In the rows, zero is written as 128.
Rotation paths and how fast each direction turns (degrees each step)
Each turn is a multiple of 5 degrees from 10 to 175, or 0.
Each row of a path follows its step; steps can be skipped.
Rotation 1:
step 0: [119 125 127 135 118 120 125 121 125 124 111 125 125 133 119 130 118 126
 139 122 137 130 129 125 123 135 140 132 133 129 117 131 131 136 140 127
 123 119 129 136 119 126 137 134 141 128 130 130 132 133 128 128 133 127
 128 137 131 125 122 134 118 117]
step 1: [114 130 119 123 119 129 139 121 120 124 132 126 127 133 136 129 140 124
 138 130 134 129 131 131 118 127 131 125 138 131 113 125 128 137 130 134
 124 131 137 137 127 131 129 132 134 130 126 126 117 118 132 128 131 121
 124 138 121 127 119 111 133 132]
step 2: [129 123 129 131 123 130 133 128 129 134 129 133 121 122 127 133 130 127
 127 149 132 122 124 134 141 141 128 119 118 129 111 120 124 137 137 136
 128 126 130 128 128 121 130 140 132 128 128 121 122 131 136 125 127 124
 133 133 125 124 123 131 134 142]
step 3: [137 128 135 134 116 125 117 132 134 131 135 122 129 133 127 115 122 118
 135 140 127 133 139 128 137 131 135 129 128 130 121 134 125 139 134 119
 130 116 141 129 128 126 126 130 135 123 119 123 125 134 131 127 112 128
 123 140 126 127 129 125 129 124]
step 5: [133 133 130 134 123 116 118 123 124 129 136 134 123 124 121 138 121 122
 129 127 138 114 134 131 121 127 125 134 118 126 112 122 123 129 138 129
 130 129 135 128 126 135 124 128 138 133 134 124 128 132 117 128 133 110
 134 120 126 118 130 129 125 133]
step 7: [133 119 143 139 133 128 130 115 124 118 136 112 125 133 138 131 125 136
 125 130 130 129 114 116 127 131 126 126 119 129 124 129 132 132 134 131
 127 112 131 124 134 132 128 134 130 129 125 125 124 123 125 134 130 134
 135 132 132 126 132 127 134 143]
step 8: [131 124 142 132 129 117 119 120 128 122 123 124 125 136 132 119 128 130
 129 123 141 131 136 133 125 130 119 138 124 123 123 127 142 125 126 135
 125 124 123 125 138 134 129 125 133 119 129 119 125 140 131 116 123 114
 128 137 125 122 123 132 123 136]
step 11: [123 127 127 139 117 130 133 132 124 127 129 132 135 134 136 137 131 128
 138 126 139 127 129 122 131 138 125 137 136 135 125 124 137 131 136 130
 137 125 131 132 129 121 119 137 130 118 130 122 122 138 145 120 124 134
 122 126 123 118 121 133 129 135]
step 16: [133 131 143 136 127 128 121 124 118 128 137 127 123 141 115 123 121 127
 143 125 125 124 130 120 128 127 143 138 120 128 122 131 131 136 131 127
 129 122 134 130 127 130 128 134 125 124 133 120 126 138 136 130 123 132
 134 126 120 138 134 124 136 135]
step 18: [127 123 136 138 132 122 132 127 124 128 121 128 115 137 126 135 126 128
 137 132 140 133 128 132 116 126 126 122 117 125 123 127 125 122 142 127
 126 124 129 137 129 129 134 130 140 128 123 129 139 122 133 137 137 109
 125 130 124 117 129 125 124 132]
Speeds:
[129 130 127 126 129 129 126 128 130 128 132 127 129 126 130 126 130 129
 126 126 129 128 131 130 127 126 125 130 130 129 127 129 129 131 127 129
 123 127 129 128 128 129 127 127 129 126 126 128 129 127 127 127 126 126
 128 130 127 130 127 126 130 126]	160
[127 129 128 126 128 127 127 130 129 128 127 127 131 131 129 130 128 131
 126 129 126 130 127 129 128 124 129 129 130 130 125 127 131 129 127 127
 131 129 128 128 127 128 129 129 127 130 129 131 125 125 128 129 124 128
 125 127 129 126 129 126 129 128]	135
[130 126 125 125 125 131 129 127 128 130 129 131 127 129 128 128 126 127
 127 127 128 127 131 126 127 131 127 125 132 127 127 130 127 128 130 130
 130 128 129 129 129 126 130 127 128 132 128 130 125 128 129 127 126 128
 128 130 127 127 127 130 130 127]	35
[127 128 127 127 128 125 129 127 128 129 130 125 127 131 130 129 126 130
 129 124 126 126 126 126 129 131 128 131 128 128 131 129 127 132 126 127
 128 129 130 128 128 127 129 127 130 128 127 127 126 126 127 130 129 132
 128 132 129 128 127 126 126 126]	110
Rotation 2:
step 0: [131 127 135 127 139 124 114 125 128 126 136 130 133 135 132 127 132 123
 117 130 127 127 121 125 137 126 130 132 127 130 130 130 125 129 129 121
 115 133 136 117 122 129 122 131 129 129 132 122 124 116 137 115 137 118
 128 129 122 137 118 129 133 112]
step 1: [129 125 135 134 127 122 117 131 129 133 133 139 123 119 141 125 133 130
 117 136 130 120 128 128 125 142 141 128 119 120 141 128 122 131 128 118
 127 125 125 124 131 118 139 127 122 138 135 125 122 126 129 122 128 127
 124 123 128 136 130 124 134 122]
step 3: [120 118 133 141 133 121 122 133 135 125 124 128 122 133 136 126 132 126
 116 126 131 124 122 128 122 115 137 118 131 122 136 131 127 128 124 135
 124 118 129 134 122 126 128 119 135 125 131 109 128 130 122 132 123 130
 121 138 119 129 134 134 122 125]
step 4: [122 120 135 134 123 138 131 132 132 130 127 129 141 128 134 131 133 130
 119 138 127 124 132 123 127 120 131 127 133 120 126 119 139 121 126 122
 130 128 137 138 128 118 128 125 141 117 124 119 125 120 116 132 124 126
 121 124 138 138 125 123 133 130]
step 10: [132 132 133 142 127 125 128 129 119 134 123 134 126 127 134 125 129 129
 125 124 121 126 121 124 131 121 128 136 126 131 127 122 134 119 135 122
 117 122 140 128 125 124 133 121 121 127 146 126 121 120 141 129 117 129
 124 137 140 140 122 130 126 122]
step 11: [125 121 130 133 119 124 124 133 129 126 132 128 125 142 132 126 126 118
 112 132 127 128 123 123 142 136 124 115 124 123 134 121 130 125 131 127
 120 112 127 130 129 124 136 125 123 122 136 133 136 131 129 123 122 123
 122 131 125 145 132 133 132 127]
step 13: [130 132 132 131 134 127 123 123 130 131 122 137 130 132 136 142 126 133
 113 132 132 129 131 124 128 132 127 122 133 129 130 121 111 139 130 117
 127 121 125 138 119 129 125 124 140 122 134 117 125 121 129 129 133 136
 130 131 121 140 135 124 135 126]
step 14: [118 129 132 142 126 129 129 129 131 134 134 143 132 133 130 123 139 123
 115 141 123 129 139 136 123 132 130 128 131 119 123 136 123 142 131 132
 140 130 133 128 126 122 126 134 134 124 126 120 126 126 131 131 130 139
 124 130 134 138 132 136 129 131]
step 15: [124 129 136 131 129 127 129 124 135 122 124 125 124 133 127 122 129 122
 110 124 127 120 138 130 119 121 128 129 142 136 119 136 122 131 131 121
 127 127 135 140 127 123 128 127 128 125 128 124 120 124 133 117 132 132
 108 131 134 126 125 122 118 132]
step 16: [127 118 133 132 132 116 123 138 130 126 122 132 130 137 129 111 124 128
 121 135 118 129 127 127 144 125 132 122 136 127 124 125 128 127 134 125
 124 130 140 128 125 125 122 138 137 135 126 112 122 128 131 126 121 129
 121 121 128 129 121 117 123 133]
Speeds:
[127 128 132 127 129 129 127 128 128 124 125 129 128 129 129 127 131 129
 127 129 127 128 129 130 130 128 130 128 126 127 126 126 128 128 127 128
 127 126 128 129 125 131 127 129 128 132 130 129 132 130 128 129 128 128
 129 127 124 128 130 128 128 129]	140
[128 129 129 130 129 126 128 126 129 130 125 129 127 131 125 127 125 129
 128 129 129 125 129 128 130 126 130 129 129 125 125 129 128 131 125 129
 128 128 128 129 128 127 127 127 127 128 127 129 129 127 124 126 127 129
 129 126 129 126 124 127 128 130]	35
[130 127 129 128 127 128 128 129 129 128 124 126 126 131 129 126 128 128
 129 124 129 129 127 128 128 129 129 129 127 126 128 130 131 126 130 127
 129 130 131 130 126 126 126 131 129 125 127 131 130 127 129 126 127 127
 127 128 129 130 129 127 128 127]	65
[129 129 127 129 131 130 129 133 129 128 129 132 129 128 129 129 125 130
 129 129 131 131 131 127 129 130 131 127 124 129 128 126 130 129 129 126
 126 127 129 128 129 127 128 128 128 128 129 127 126 128 126 128 128 129
 128 130 130 128 127 128 129 129]	115
[130 127 126 130 127 128 130 127 129 125 127 127 127 128 126 132 130 128
 127 127 128 126 128 128 128 127 129 127 128 128 128 126 131 130 130 126
 127 128 127 127 130 129 130 128 131 124 126 128 129 128 128 131 128 130
 131 128 127 130 128 131 128 130]	45
[127 128 126 129 124 126 130 130 130 129 127 127 124 129 130 125 129 129
 129 126 127 128 129 128 132 130 128 126 128 131 127 128 126 129 127 127
 125 130 128 129 130 129 130 125 127 131 126 129 127 128 128 127 126 128
 125 128 127 127 129 130 127 130]	80
Rotation 3:
step 0: [119 135 134 125 143 128 135 124 130 128 143 120 120 120 123 119 120 130
 124 127 133 126 123 132 137 132 142 123 122 136 128 134 129 130 129 130
 120 123 119 126 127 131 121 127 123 120 120 119 113 125 129 135 130 143
 122 125 135 117 138 137 137 135]
step 3: [124 125 129 125 144 125 120 122 139 115 132 136 136 134 128 117 127 129
 128 127 126 126 126 121 124 124 135 119 140 126 136 129 139 136 141 125
 128 126 115 134 128 127 116 131 116 127 121 134 128 124 114 128 126 131
 117 133 138 116 130 121 129 126]
step 5: [129 123 131 132 135 131 121 115 136 127 138 137 130 130 123 139 120 120
 115 128 122 123 120 126 130 110 130 134 124 135 121 121 136 125 124 137
 119 124 122 132 141 127 136 117 126 130 118 139 126 130 123 130 128 127
 130 124 131 115 133 128 112 123]
step 6: [131 129 135 135 137 128 115 128 124 117 137 128 130 133 122 128 123 138
 129 127 117 119 127 132 115 138 139 135 127 140 130 132 126 130 133 121
 124 126 117 124 126 129 137 123 122 115 133 122 120 124 131 142 115 129
 115 121 127 121 121 123 130 134]
step 7: [130 123 131 127 128 131 131 124 131 115 140 134 106 120 121 124 127 128
 116 127 131 122 139 124 131 121 113 129 120 130 124 134 124 125 130 128
 116 134 131 126 141 122 128 128 115 128 125 121 132 125 123 145 125 127
 122 121 129 130 129 130 133 113]
step 8: [135 129 128 131 132 120 125 131 131 110 133 126 122 125 123 130 125 127
 126 130 124 137 126 126 140 123 136 134 125 131 116 133 130 141 127 130
 113 106 126 124 122 127 129 122 128 119 131 121 122 131 132 123 137 135
 119 119 132 115 134 141 124 134]
step 12: [140 125 131 129 122 130 122 122 124 117 138 125 134 138 138 129 128 139
 120 129 120 132 130 136 110 119 144 120 128 120 121 126 120 135 131 134
 123 132 121 117 139 128 132 131 129 134 118 126 123 123 125 134 118 137
 126 137 131 127 133 126 127 122]
step 14: [143 126 130 136 128 131 121 134 126 118 126 140 125 132 131 135 112 132
 137 123 119 125 126 126 125 115 125 138 126 131 121 144 129 128 132 130
 118 119 119 118 128 124 136 130 112 116 137 131 127 128 127 128 116 125
 124 132 119 122 121 127 128 125]
step 16: [139 128 132 124 138 125 137 126 136 124 138 138 120 129 130 124 137 108
 139 126 128 126 133 124 127 121 134 145 137 122 119 138 131 138 135 123
 118 121 130 128 134 123 127 128 128 120 127 119 119 128 133 124 130 138
 114 122 135 128 128 130 133 127]
step 18: [122 125 134 124 134 134 137 115 127 119 133 127 129 135 125 128 131 123
 124 123 130 131 126 112 134 111 142 115 131 125 123 115 124 136 149 124
 123 127 119 118 127 125 121 121 124 130 129 131 125 119 123 130 124 132
 122 130 132 121 123 118 132 129]
Speeds:
[129 130 129 129 128 130 127 126 127 125 128 128 132 127 128 126 128 129
 128 126 128 128 127 130 129 127 129 128 127 130 131 132 129 127 127 128
 131 124 125 127 125 130 127 128 126 127 125 131 128 127 128 129 130 130
 131 129 127 129 127 129 127 129]	125
[128 128 127 130 127 126 126 129 127 130 126 133 126 126 128 129 132 128
 129 126 128 127 130 128 129 127 129 131 125 128 125 128 131 127 128 130
 127 128 128 128 127 126 126 129 128 129 128 129 130 128 128 128 128 129
 128 126 126 130 128 132 125 127]	120
[126 129 131 130 126 125 130 128 130 128 127 131 127 128 127 129 128 131
 128 131 128 126 126 123 126 128 126 126 128 129 131 130 128 127 129 127
 129 128 127 129 127 128 129 131 129 128 125 128 127 126 130 127 127 129
 125 127 125 128 126 128 128 129]	100
[128 127 126 127 126 127 128 131 129 127 126 128 127 129 130 128 126 128
 130 130 129 129 130 128 132 129 127 128 127 127 127 132 127 128 125 123
 126 126 126 130 129 127 127 128 126 128 127 129 127 129 125 129 129 127
 125 129 128 129 128 129 127 129]	55
